(in the rows, 128 means zero)
Each path below is one point turned by a fixed rotation once a step. After each direction that follows a path, write how fast that rotation turns it, in degrees a step (0 if it stays still).
Each turn is a multiple of 5 degrees from 10 to 175, or 0.
Each row of a path follows its step; steps can be skipped.
Path 1:
step 0: [117 142 121 135 121 138 131 122 125 143 137 125 115 125 131 141 126 120
 121 132 129 125 128 110 126 133 120 130 127 127 139 124 115 124 131 138
 127 120 128 123 132 126 134 128 129 117 130 126 122]
step 2: [125 125 134 118 141 140 132 128 122 120 119 130 115 127 129 123 132 119
 120 118 137 128 130 129 135 136 136 133 122 132 132 141 130 117 127 103
 126 136 126 125 130 123 119 129 124 129 121 126 128]
step 4: [131 108 123 128 120 118 132 129 127 133 117 137 131 125 132 128 126 120
 140 125 131 123 139 135 109 126 131 128 129 122 131 125 137 120 122 131
 133 113 140 127 131 131 136 130 123 138 133 120 132]
step 5: [131 117 116 126 136 132 129 143 140 119 138 136 127 132 135 135 138 121
 125 120 130 133 118 132 139 141 135 142 141 125 125 131 131 121 134 127
 130 131 127 124 125 126 137 121 128 139 118 127 130]
step 6: [134 137 132 134 110 129 113 149 128 134 124 123 128 129 127 127 129 122
 121 132 123 128 129 125 127 128 115 138 121 120 117 141 131 127 135 139
 131 136 130 125 127 134 126 125 142 119 123 130 124]
step 7: [126 113 124 117 119 125 130 126 124 133 126 116 139 136 132 125 120 122
 135 141 130 137 124 127 125 121 136 113 126 131 118 126 125 124 118 132
 129 141 139 123 131 137 123 131 129 128 133 111 137]
step 8: [128 127 119 126 145 125 128 140 133 125 134 138 130 135 129 121 124 133
 118 137 118 131 139 129 149 132 141 129 127 138 122 130 138 129 123 127
 117 127 126 136 135 127 131 123 114 121 131 129 139]
step 10: [125 127 123 126 123 125 122 115 133 137 121 130 131 134 135 130 126 131
 131 138 143 140 137 134 119 127 141 114 141 126 133 110 133 125 128 133
 127 130 120 126 126 130 121 121 142 128 132 129 118]
step 11: [143 132 129 134 125 125 125 124 133 122 135 133 122 142 126 131 141 136
 122 123 119 124 120 121 136 128 146 125 123 124 136 115 118 122 119 132
 121 124 114 135 134 128 139 126 122 117 126 125 130]
step 12: [127 137 138 117 129 119 125 125 137 124 125 107 127 129 123 126 138 138
 125 127 140 118 127 108 129 125 114 130 118 127 124 126 135 136 134 121
 125 125 126 118 129 123 133 128 133 130 121 134 134]
[128 127 130 125 130 126 128 125 129 128 127 130 127 128 129 128 126 126
 127 127 131 132 126 127 129 128 126 126 127 128 129 128 128 126 128 126
 124 128 132 126 129 130 128 125 131 134 130 128 129]  135
[127 130 129 130 126 124 127 129 130 127 127 126 128 130 131 128 128 129
 128 131 126 127 127 130 127 128 128 126 132 132 127 128 128 129 125 128
 127 131 126 129 133 126 129 123 129 129 127 128 130]  25
Path 2:
step 2: [121 135 124 132 129 122 129 145 133 138 123 118 117 130 126 131 132 120
 135 117 120 129 121 135 120 129 129 126 119 112 131 140 122 126 120 127
 130 128 133 138 124 116 131 130 130 121 125 131 131]
step 3: [137 130 131 139 129 128 131 150 135 129 131 129 127 127 136 136 119 128
 123 127 126 122 126 140 141 122 131 130 120 128 143 134 135 133 126 123
 116 131 128 132 133 121 136 122 125 126 125 124 119]
step 4: [125 123 126 138 132 120 122 140 135 142 139 124 121 125 128 133 134 124
 130 123 125 129 139 134 129 124 131 130 123 116 135 134 124 116 131 136
 125 125 137 123 115 117 120 124 128 119 122 133 124]
step 5: [128 132 126 131 118 124 124 139 132 131 138 130 138 128 139 139 128 130
 119 118 122 113 123 133 127 123 125 119 123 124 129 133 132 134 123 130
 114 140 126 134 119 126 132 126 126 114 127 128 117]
step 6: [129 115 117 128 129 120 119 140 130 141 129 130 131 123 126 121 132 134
 119 128 126 128 132 127 141 134 129 128 115 124 140 125 128 119 133 134
 123 132 127 131 114 117 131 121 124 122 128 138 131]
step 7: [135 133 126 133 116 124 127 137 132 135 128 122 133 123 125 134 141 139
 136 126 121 115 121 122 125 119 133 119 121 120 122 132 127 129 131 134
 114 127 129 133 117 125 132 116 135 125 140 131 121]
step 8: [132 123 120 130 134 122 126 137 127 134 115 125 130 120 136 120 128 134
 127 128 132 130 120 130 122 135 124 125 114 126 137 131 122 122 131 120
 114 127 125 137 117 118 141 126 126 115 128 121 132]
step 10: [126 130 126 132 135 126 116 135 136 135 136 125 122 116 131 130 125 130
 131 130 130 129 115 126 119 121 125 123 122 126 124 130 126 125 124 123
 113 127 137 125 121 114 138 123 122 117 114 117 132]
step 11: [124 133 118 130 130 118 123 146 135 129 130 118 130 136 120 133 125 124
 132 134 132 123 128 125 134 125 121 119 134 127 136 132 146 124 122 122
 123 132 124 140 121 121 132 132 128 118 120 135 123]
step 12: [132 129 124 130 125 132 113 141 134 133 140 128 123 112 124 125 123 128
 134 130 117 127 125 130 129 118 138 123 122 123 132 127 133 128 119 127
 131 135 135 125 123 112 141 122 128 125 129 131 134]
[128 131 125 127 131 127 127 129 130 126 127 125 127 126 125 128 125 129
 131 130 129 131 124 127 127 127 129 128 128 127 125 127 130 126 127 126
 128 129 125 129 129 127 127 131 125 132 127 125 128]  35
[127 127 130 127 129 128 123 129 128 126 131 126 126 129 128 132 127 129
 127 128 129 127 130 131 130 127 127 125 131 130 129 125 127 127 125 131
 128 128 127 126 127 128 127 130 127 126 124 126 128]  55
[130 127 127 131 126 127 126 128 127 127 130 129 128 130 127 125 131 130
 130 130 126 130 129 128 129 126 131 127 130 125 128 130 129 126 127 130
 130 126 128 122 129 125 126 128 129 130 130 126 129]  135
[128 129 128 127 129 124 128 126 126 127 126 126 129 127 129 127 125 128
 124 128 129 124 132 129 131 128 131 129 129 127 130 127 132 126 128 126
 126 126 126 128 130 125 128 126 130 131 127 130 131]  135
Path 3:
step 1: [134 121 141 134 131 133 127 127 135 147 123 144 128 141 120 128 137 115
 129 130 122 126 122 130 132 134 131 125 134 117 129 132 126 126 124 133
 130 128 122 127 127 122 134 134 131 133 122 131 125]
step 2: [131 133 132 119 127 128 127 134 126 134 128 131 121 116 110 126 127 130
 122 135 123 120 140 121 129 129 117 127 135 130 127 138 141 136 127 130
 135 134 120 125 133 126 123 125 127 142 130 121 123]
step 3: [129 120 115 121 131 116 135 128 132 133 133 125 131 124 125 123 129 125
 125 133 124 134 115 137 129 121 123 124 125 120 112 134 135 133 130 129
 134 137 131 137 119 128 136 133 122 132 129 113 129]
step 4: [129 122 115 119 126 130 138 132 125 119 117 122 126 130 130 123 134 134
 122 129 121 123 138 140 117 115 121 127 130 128 130 133 124 132 139 131
 131 122 132 127 133 134 121 122 129 118 132 128 138]
step 5: [123 118 124 128 134 134 125 125 127 117 134 104 125 129 135 132 125 125
 140 128 128 134 128 135 139 126 125 133 115 128 135 124 130 125 129 117
 129 127 121 130 128 128 130 127 122 121 124 129 140]
step 6: [128 132 122 133 131 130 121 118 124 130 127 136 121 126 147 129 125 127
 127 119 117 137 125 134 125 129 138 133 130 137 139 129 133 122 129 125
 117 129 126 127 128 130 121 128 143 121 123 138 129]
step 9: [129 125 131 128 127 134 129 126 135 136 132 132 137 134 135 126 132 131
 124 128 133 114 128 117 130 135 131 126 129 126 112 129 118 145 138 139
 134 117 137 128 119 127 135 128 127 132 129 126 126]
step 10: [142 127 136 120 132 127 133 129 143 125 122 125 131 131 119 133 130 155
 132 127 126 118 134 122 128 125 123 118 123 126 135 129 127 124 126 124
 127 129 128 134 131 132 127 130 121 135 124 124 128]
step 11: [130 120 129 124 126 123 133 120 135 120 122 135 119 132 131 129 120 129
 127 138 140 130 121 134 139 132 130 126 119 126 124 130 135 132 142 127
 124 128 124 122 126 125 119 133 124 122 115 114 117]
step 12: [127 133 122 124 129 129 131 134 120 128 124 138 129 139 112 124 127 123
 124 125 124 132 130 130 124 125 128 121 125 119 145 129 127 119 130 125
 123 133 128 124 130 128 130 122 137 116 115 114 136]
[128 130 130 130 127 131 130 127 130 127 126 128 130 130 128 127 129 127
 129 129 127 126 133 127 126 127 125 127 129 126 128 131 125 129 129 129
 125 130 129 125 129 126 130 126 132 128 130 127 132]  135
[129 127 127 129 130 127 128 129 132 125 129 128 130 127 130 126 128 126
 127 127 133 130 130 128 131 127 129 127 130 127 129 129 132 128 128 128
 125 129 126 130 125 128 128 129 129 129 131 128 128]  135
Path 4:
step 0: [128 128 133 129 132 125 130 117 124 133 145 115 130 123 126 127 135 121
 125 117 125 132 127 129 132 131 135 125 125 120 123 126 120 134 119 134
 127 127 131 133 138 111 130 125 139 130 122 120 127]
step 1: [123 130 134 135 117 121 138 133 123 133 131 122 120 136 126 129 126 125
 138 134 139 129 141 124 135 133 131 131 131 139 127 134 124 132 126 129
 126 140 119 122 139 134 121 127 135 126 125 131 139]
step 2: [133 126 124 121 124 133 121 134 129 131 125 129 131 142 134 122 119 134
 133 123 119 130 127 132 137 134 118 130 140 136 137 120 130 136 120 134
 132 126 120 132 129 140 126 126 119 126 133 137 122]
step 4: [119 131 129 137 130 132 136 131 134 131 130 127 129 126 123 137 127 118
 130 139 132 120 140 124 131 122 135 136 120 139 127 140 116 130 130 122
 125 121 135 122 141 127 127 117 127 125 129 135 132]
step 6: [121 115 129 125 123 118 118 115 121 130 146 137 122 137 126 117 122 129
 131 125 121 134 119 131 117 121 126 131 126 123 126 130 135 130 127 123
 130 132 132 128 118 130 127 128 131 129 126 126 128]
step 8: [122 132 140 121 123 134 132 132 134 128 124 121 133 128 139 137 137 120
 128 116 122 128 128 132 131 123 122 122 131 137 118 122 126 121 132 136
 134 132 133 132 139 125 129 141 128 129 130 137 123]
step 9: [123 120 134 118 117 130 127 131 122 130 141 134 127 129 131 122 118 124
 131 120 131 127 135 132 122 122 145 119 123 120 127 128 131 138 129 143
 136 132 127 126 123 128 125 127 139 126 128 132 130]
step 10: [133 127 126 128 125 120 131 127 128 134 132 122 134 123 122 125 132 125
 124 136 132 122 129 125 128 127 125 130 131 130 140 123 125 137 117 133
 117 139 130 122 119 138 123 115 126 112 115 133 128]
step 11: [128 136 133 128 134 125 120 127 137 122 125 122 122 138 124 138 139 126
 126 130 114 124 127 131 128 124 122 134 138 132 123 124 128 118 115 138
 129 135 125 117 133 128 133 135 123 125 137 136 128]
step 12: [125 119 129 129 129 137 123 124 131 128 134 131 123 126 128 128 117 117
 133 128 120 126 133 134 126 131 137 129 123 124 129 128 125 131 122 136
 135 113 116 122 135 116 128 127 143 131 135 127 116]
[131 132 125 125 127 128 127 128 131 128 128 127 130 130 129 131 127 123
 127 129 131 132 128 129 127 126 126 125 132 130 128 127 130 128 128 127
 128 127 129 128 129 130 127 128 127 129 131 127 129]  120
[127 131 128 129 130 132 130 128 130 129 129 130 128 127 129 127 127 125
 125 126 129 125 131 130 124 129 127 130 127 127 129 125 128 127 129 129
 128 126 129 127 132 125 131 131 125 130 126 128 128]  85
Path 5:
step 0: [122 121 141 136 121 118 130 128 129 125 130 126 137 125 127 136 119 117
 132 138 139 126 135 122 122 127 129 136 132 121 125 117 123 124 122 145
 127 138 121 131 115 142 124 118 126 120 131 127 126]
step 1: [138 133 123 120 115 122 131 124 141 128 130 118 140 130 139 126 127 132
 126 135 136 142 135 121 118 118 127 125 114 127 133 128 131 127 134 132
 124 133 123 129 129 119 119 118 122 136 118 132 125]
step 2: [127 127 123 127 119 122 124 139 138 142 120 127 122 136 130 132 115 141
 129 137 127 132 123 137 120 119 131 125 122 135 137 123 115 135 122 133
 127 135 123 136 124 136 140 129 134 124 131 124 136]
step 4: [122 135 136 124 124 129 129 117 130 127 127 116 124 142 129 145 123 126
 127 122 120 136 130 136 117 127 124 119 126 128 127 126 117 134 129 125
 111 123 140 137 132 127 119 142 126 128 129 132 129]
step 6: [127 126 134 121 123 127 127 126 127 136 141 131 140 133 130 130 130 114
 119 128 135 125 144 138 129 129 119 129 130 129 136 122 115 118 142 124
 124 123 129 131 127 139 117 122 129 121 115 134 126]
step 7: [131 129 129 126 115 109 129 128 138 127 133 127 132 128 130 119 126 131
 129 124 117 118 131 123 136 119 132 115 121 135 123 124 114 137 119 125
 114 130 117 129 132 133 117 122 127 128 130 133 122]
step 9: [125 145 132 121 123 122 133 119 128 136 118 132 139 125 121 131 130 126
 124 129 136 137 128 125 122 127 133 121 125 146 127 122 124 120 136 124
 124 139 129 126 136 137 119 128 122 133 143 125 134]
step 10: [130 132 140 143 124 117 128 125 124 135 122 121 118 139 134 126 120 132
 127 132 139 136 123 125 119 117 126 119 139 129 118 127 122 133 136 120
 126 127 118 131 134 131 138 138 121 131 130 135 117]
step 11: [140 127 139 129 133 127 142 129 124 122 119 135 126 143 121 130 117 124
 120 133 130 134 127 132 126 135 139 121 122 125 138 121 126 127 135 118
 131 128 126 125 132 128 126 124 119 117 117 136 143]
step 12: [127 133 134 131 118 131 131 132 137 129 123 130 142 138 136 123 135 125
 134 139 119 119 127 134 123 134 124 116 137 130 119 130 124 122 139 126
 118 120 132 138 126 134 128 128 117 112 132 133 132]
[126 130 128 133 128 125 127 125 127 132 129 129 128 125 127 128 131 124
 131 129 127 127 129 128 129 128 128 128 129 126 134 129 126 126 127 128
 129 127 127 129 129 129 130 129 127 130 129 128 127]  110
[127 131 127 129 128 130 126 126 131 128 123 127 129 129 128 130 128 130
 129 128 126 130 126 130 126 127 128 126 129 125 129 126 131 129 129 127
 131 128 127 127 129 129 131 131 129 125 126 133 130]  45
[128 129 127 134 132 129 129 130 124 127 128 128 132 128 129 128 126 128
 126 127 131 129 132 127 130 126 131 131 128 127 128 129 130 129 126 127
 126 127 129 128 127 129 130 126 130 128 126 129 129]  140
Path 6:
step 2: [112 125 117 122 130 125 120 131 121 142 142 131 134 130 121 121 124 134
 136 141 135 127 121 133 120 119 121 131 117 139 119 127 123 138 130 135
 131 125 127 130 121 131 135 127 126 127 135 126 124]
step 3: [117 126 132 121 139 120 127 144 133 132 125 128 137 126 138 135 133 128
 127 132 126 122 128 135 135 135 118 132 136 127 120 126 128 115 135 138
 136 123 133 127 128 118 128 127 133 111 139 125 122]
step 4: [147 132 128 131 146 121 125 123 133 123 131 129 135 138 132 128 126 129
 131 135 132 125 124 125 138 135 134 132 132 134 125 116 143 138 142 127
 135 122 127 132 127 125 139 124 129 132 126 121 117]
step 5: [123 127 133 126 121 134 131 135 130 135 132 123 119 134 128 118 117 126
 137 136 128 129 122 131 132 121 129 139 117 143 117 125 129 137 125 129
 129 132 140 141 122 121 139 122 115 126 134 119 128]
step 6: [117 114 136 128 127 117 120 139 122 130 134 127 128 127 134 123 125 123
 122 139 124 126 128 133 128 130 130 127 143 121 124 129 123 114 126 131
 133 122 135 120 119 126 143 134 130 135 139 116 121]
step 7: [135 125 121 132 146 123 122 127 130 131 134 137 139 122 129 124 121 134
 137 133 127 114 122 121 119 129 131 130 127 132 134 121 125 124 148 140
 134 129 128 121 124 122 135 125 117 132 127 134 121]
step 8: [124 138 121 119 127 122 139 131 125 137 129 125 139 130 122 123 130 120
 132 138 132 127 119 133 143 120 124 135 128 137 125 124 120 134 140 135
 133 124 136 142 130 131 138 117 130 120 134 130 131]
step 9: [131 121 127 125 137 127 125 141 136 128 127 121 128 132 132 129 134 126
 128 148 131 134 134 136 130 130 118 122 141 121 121 118 135 124 120 125
 126 130 133 132 128 114 140 119 130 129 136 122 115]
step 10: [124 131 129 125 129 124 118 127 127 134 128 134 128 146 134 125 110 129
 130 132 132 123 127 127 119 130 127 136 122 126 124 119 142 137 142 129
 131 122 126 114 120 118 137 125 119 135 131 126 121]
step 11: [120 119 141 129 121 129 131 127 127 137 126 125 129 118 122 124 122 123
 137 127 129 120 123 124 136 128 126 142 133 140 114 123 126 122 137 132
 141 121 143 130 119 131 136 122 128 121 134 135 125]
[129 126 130 131 126 127 129 129 127 132 127 129 124 123 128 124 125 129
 128 127 128 127 128 127 125 127 129 127 130 127 126 128 127 130 131 127
 129 129 130 127 128 128 128 132 130 130 129 126 130]  70
[123 128 129 126 126 129 127 126 128 129 125 130 127 128 130 130 129 124
 126 124 129 127 130 126 131 129 126 129 128 128 128 130 125 127 130 130
 127 131 129 131 128 127 132 127 131 127 129 126 128]  135
[125 129 129 126 125 128 130 127 127 129 127 125 132 124 128 128 129 129
 129 131 124 131 128 126 127 126 127 126 125 132 126 129 131 128 127 128
 127 128 130 131 126 131 130 129 129 128 129 128 128]  120
Path 7:
step 0: [124 125 131 122 118 133 122 132 132 140 114 127 136 132 124 135 124 136
 143 125 139 125 120 128 132 140 129 123 123 133 131 122 136 131 137 131
 115 131 125 123 126 123 124 119 123 137 127 127 131]
step 2: [121 132 122 123 129 129 127 143 117 137 119 138 126 118 126 136 125 122
 123 128 135 114 127 125 132 130 123 139 134 124 135 133 123 139 128 126
 116 126 142 121 125 132 123 128 130 128 124 124 133]
step 3: [137 112 135 122 126 133 133 128 128 112 135 116 128 130 133 131 130 127
 123 122 140 125 131 128 126 134 122 122 121 126 129 139 138 126 116 131
 120 123 124 120 130 121 130 130 130 124 122 118 132]
step 5: [133 125 135 116 129 128 134 138 137 132 137 133 119 128 134 124 124 116
 120 128 132 122 122 135 125 120 125 124 123 118 118 122 125 117 129 131
 133 120 125 114 128 134 141 128 124 129 132 124 137]
step 6: [122 125 134 129 137 135 128 122 123 128 133 138 125 114 117 125 136 137
 131 118 125 117 130 124 134 124 135 121 135 118 130 138 137 142 130 128
 132 118 133 134 131 133 137 123 130 126 125 127 132]
step 7: [135 133 129 126 138 129 132 129 132 129 131 115 110 132 130 139 126 132
 139 130 130 139 130 135 119 136 121 121 121 130 113 133 129 131 134 114
 132 125 134 119 132 124 131 128 125 131 126 123 134]
step 8: [126 124 124 138 125 131 133 130 127 128 130 130 126 118 121 119 136 118
 128 134 119 131 136 121 139 128 144 129 123 130 130 120 137 125 124 113
 142 132 130 126 123 131 139 138 127 129 124 125 129]
step 9: [130 138 125 119 116 130 133 119 139 133 125 136 117 129 130 127 125 127
 127 124 128 126 110 130 122 129 122 121 123 127 126 126 134 136 136 125
 138 121 133 131 113 129 115 131 130 130 132 116 131]
step 10: [130 125 133 125 125 120 122 123 130 127 132 116 134 127 125 128 115 129
 141 135 118 125 124 124 139 121 135 119 131 134 130 135 140 128 133 128
 128 131 129 138 128 115 145 130 133 131 124 124 128]
step 12: [146 133 134 121 122 127 132 131 131 131 133 128 140 131 128 124 129 126
 135 138 134 124 123 119 141 121 135 138 129 121 123 128 129 132 117 120
 117 127 127 127 116 123 127 135 122 122 121 127 126]
[129 128 125 128 127 126 127 128 127 126 127 130 127 125 130 129 126 127
 129 132 126 125 133 129 126 128 129 130 127 128 127 126 126 125 131 126
 129 130 129 125 129 130 130 129 131 127 129 130 129]  115
Path 8:
step 0: [130 128 136 139 104 133 123 127 120 124 132 132 138 138 119 135 124 122
 125 132 121 123 125 127 129 130 122 136 118 126 127 133 121 126 135 125
 136 120 129 135 133 132 133 130 130 126 128 135 133]
step 1: [130 112 123 125 133 130 126 130 126 130 132 128 122 127 123 126 134 120
 118 132 128 128 137 122 138 127 134 140 113 123 127 123 122 126 119 125
 132 131 119 133 141 130 139 118 133 126 134 120 132]
step 3: [123 118 128 115 125 123 128 122 122 140 128 125 135 131 142 131 130 131
 133 131 133 132 125 117 138 135 129 135 130 130 128 124 123 127 132 137
 124 121 134 119 122 134 111 125 135 124 126 123 137]
step 4: [136 127 128 123 114 131 136 131 122 129 123 130 128 140 126 122 116 129
 127 123 127 124 122 130 129 141 120 131 137 138 116 126 126 129 122 128
 117 121 120 128 128 118 127 137 140 127 132 126 127]
step 5: [133 126 135 145 123 124 121 135 117 131 129 133 121 135 124 134 127 130
 131 133 123 123 132 115 136 128 130 128 119 141 127 126 137 129 125 138
 134 121 125 119 133 127 138 133 128 126 132 135 136]
step 6: [123 125 127 129 132 120 129 138 120 127 138 128 122 135 124 123 123 135
 135 128 130 133 129 134 132 122 123 133 111 124 117 133 134 122 117 125
 126 136 125 133 134 137 134 121 134 113 126 124 120]
step 9: [141 127 131 121 117 123 131 125 126 132 134 124 127 126 115 119 126 119
 127 126 121 117 130 125 138 139 136 134 131 131 127 110 128 135 126 126
 127 121 128 125 132 122 135 128 128 126 122 119 126]
step 10: [133 130 142 127 130 129 133 127 114 129 129 128 121 124 130 130 136 128
 137 141 126 124 133 126 134 128 121 128 126 130 129 125 142 131 120 115
 126 125 121 129 136 139 132 137 132 123 129 133 142]
step 11: [123 133 128 126 129 118 140 117 118 126 137 123 128 129 132 131 119 129
 131 122 133 145 132 123 138 126 130 125 123 132 127 126 123 129 116 137
 131 127 126 139 131 133 129 118 140 120 122 133 133]
step 12: [124 121 137 141 125 131 123 124 126 123 133 123 130 139 124 136 127 134
 133 123 125 128 122 126 125 128 131 131 140 124 124 132 118 128 132 129
 117 122 117 137 128 128 119 122 140 122 139 120 135]
[130 129 126 127 123 132 127 130 128 129 127 129 125 127 127 127 123 130
 127 129 127 126 128 127 129 132 128 125 129 128 131 128 128 128 131 127
 130 128 130 128 128 128 126 126 128 127 132 127 128]  80
[129 128 128 128 123 128 130 126 127 129 127 128 128 127 132 127 129 127
 125 129 129 128 128 128 128 126 126 127 128 128 127 130 122 127 127 129
 128 129 125 130 125 128 125 129 127 125 127 133 128]  95
[126 130 131 129 128 130 125 128 129 130 130 129 130 129 131 127 130 126
 129 126 124 127 131 127 126 129 129 127 127 132 132 131 130 125 129 127
 128 129 130 127 129 130 127 130 129 128 128 131 130]  140
